In the rows, zero is written as 128.
Named moves come first, each a turn or a mirror and shown by rows before and after it. Which of them, in which order, take the first row of each pair that follows to the second? Write the first one first, as in the answered first pair.
move Zus:
[126 150  99 110 107 141 135 126 158 140] |-> [111 126 113 106 107 128 143 128 166 144]
[177 133 150 121 132 129 110 125 119 155] |-> [166 110 160 120 131 118 117 126 126 157]
[153 144 128 132 145 132 133 100 153 164] |-> [144 125 137 130 145 123 139 103 160 166]
move zuve:
[175 110 145  62 102 142 100 134 189 173] |-> [188 106 155  68 109 136  94 134 176 179]
[119 138 115 113 131 137 133 133 108 149] |-> [123 136 120 113 132 137 133 133 104 151]
[ 79 153 121 120 115 121 136 152 105  74] |-> [113 140 149 141 138 102 122 153  68  91]
move funob:
[ 95 107 142 110 106 121 132 139 118 105] |-> [ 87 113 139 124 129 117 136 128 109 100]
[110 119 133 141  91 132 133 132 108  93] |-> [ 98 111 137 158 134 116 149 110 126 107]
[ 88  99 138 129 141 110 144  97 125 124] |-> [106  90 141 100  93 123 134 117 129 132]
[117 142 121 131 112 141 121 132  96  85] |-> [104 117 132 147 166 118 146 104 140 118]
move Bupev:
[134 131 122 141 124 101 136 130  93 145] |-> [123 116 126 131 111 100 145 134 103 145]
[108 130 121 152 166 102 149  93 162 120] |-> [107 128 123 152 165 100 149  93 165 122]
[163 142 144 140 165 126 113 121 144 171] |-> [ 77 136 131 148 139 120 130 137 107  87]

Each pair is 2 to 3 moves apart.
[ 98  83 143  83  74 147 116 170  65  94] |-> [ 85  98 139 155 223 108 147  99  89 127] : Bupev, Bupev, funob
[ 96  65 191 146 157  77 148 121 111 133] |-> [175 133 169 134 101 123  89 148  43 118] : Bupev, funob, funob
[ 98  87 139 146 135 112 161 142 143 138] |-> [145 153  99 120 102 161 134 148 150 144] : funob, Bupev, zuve
[122 154 107 157 180 124 123 112 109 117] |-> [128 176  84 128 140 151 119 121 130 113] : Bupev, Zus
[129 178  94 140 138 143 125 127 103  97] |-> [153 111 153 129 109 118 114 154  76 116] : Bupev, zuve, funob
[ 65  98 122 101 114 124 154 109 169 114] |-> [ 57 130 108 122 125 129 148 107 127  79] : funob, funob
[149  88 166 131 108 107 114 145  90 140] |-> [137  92 164 142 121 103 117 139  78 127] : funob, Bupev, funob
[137 156 122 163 152 117 110 124  83 106] |-> [119  90 146 121 128 101 137 126 171 158] : funob, Bupev, funob
[156 115 183 117  61 126 105 139 128 145] |-> [ 87 177 123 145  91 146 123 120 114  74] : funob, zuve
[142  81 156 123 139 102 132 136 143 173] |-> [102  93 142 119  92 115 128 161  95 104] : Bupev, Bupev, funob
[109  98 147 140  99 102 128 158  70  81] |-> [143 105 132 145 180  96 150 107 170 173] : funob, Zus, funob
[ 77 110 126  99 145 107 139  89 169 112] |-> [147 107 168 121 137  97  96 114  73 112] : funob, zuve, funob
[193 206  86 146 163 153 106 114 122 155] |-> [ 39 143  91 138 119 129 155 139 122  56] : funob, Bupev, Zus
[108 121 117 139 150 122 146 113 129 119] |-> [126 114 117 116 130 129 143 118 159 144] : Zus, funob
[175 134 122 144 130 125 110 112 129 178] |-> [168 152 115 158 140 124 104 109 107 161] : funob, funob
[187 134 135 123 103 144  89 153  86 132] |-> [111 173  86 158 171 141 128 108 116  96] : zuve, funob
[147 151 118 130 131 143 107 155  97  87] |-> [180 151 125 125 140 141 102 148 113 121] : Bupev, Bupev
[171 115 142 136  92 132  97 138  59 136] |-> [105 103 119 104  51 143 121 148 107 107] : Bupev, zuve
[ 95 139  63 127  88 153 178 132  96  61] |-> [146  77 137 144  93 112 157 150  38  91] : zuve, Bupev, funob
[110  88 152 124 114 120 125 146 104 105] |-> [121 117 141 150 150 122 118 129  85 101] : funob, Bupev, Bupev
[163 112 140 128 157 119 128 109 164 200] |-> [146 165  98  97  71 168 107 144 130 129] : zuve, funob
[133  93 170 157 164 101 126 123  87 134] |-> [ 83 144 111 117  96 147 129 143 107  74] : funob, zuve, funob
[ 61 112 115 135 151 109 137 127 138 137] |-> [108  83 145 107 104 110 113 152 132 163] : zuve, funob
[196  83 172 124 144 120 118 111 126 183] |-> [ 75 143 105 136 115 147 138 116  88  50] : Bupev, zuve
[118 143 113 117 120 142 100 134  94 114] |-> [151 127 133 117 134 132  94 129 100 150] : Zus, Bupev, funob
[133  97 132 131 138 109 114 129 148 126] |-> [116 122 114 145 141 115 114 126 130  96] : zuve, funob, funob
[140 147 138 124 113 151 106 162 129 135] |-> [ 97 125 137 125 128 137 133 150 166 134] : funob, zuve, Bupev
[ 50 101 116 137 127 116 140 113 156  91] |-> [156  70 171 118  93 111  94 142 116 153] : zuve, Bupev, funob
[102 155 119  91  76 160 132 145 147  95] |-> [ 70 159 118 132 127 138 148 126 123  71] : Zus, funob
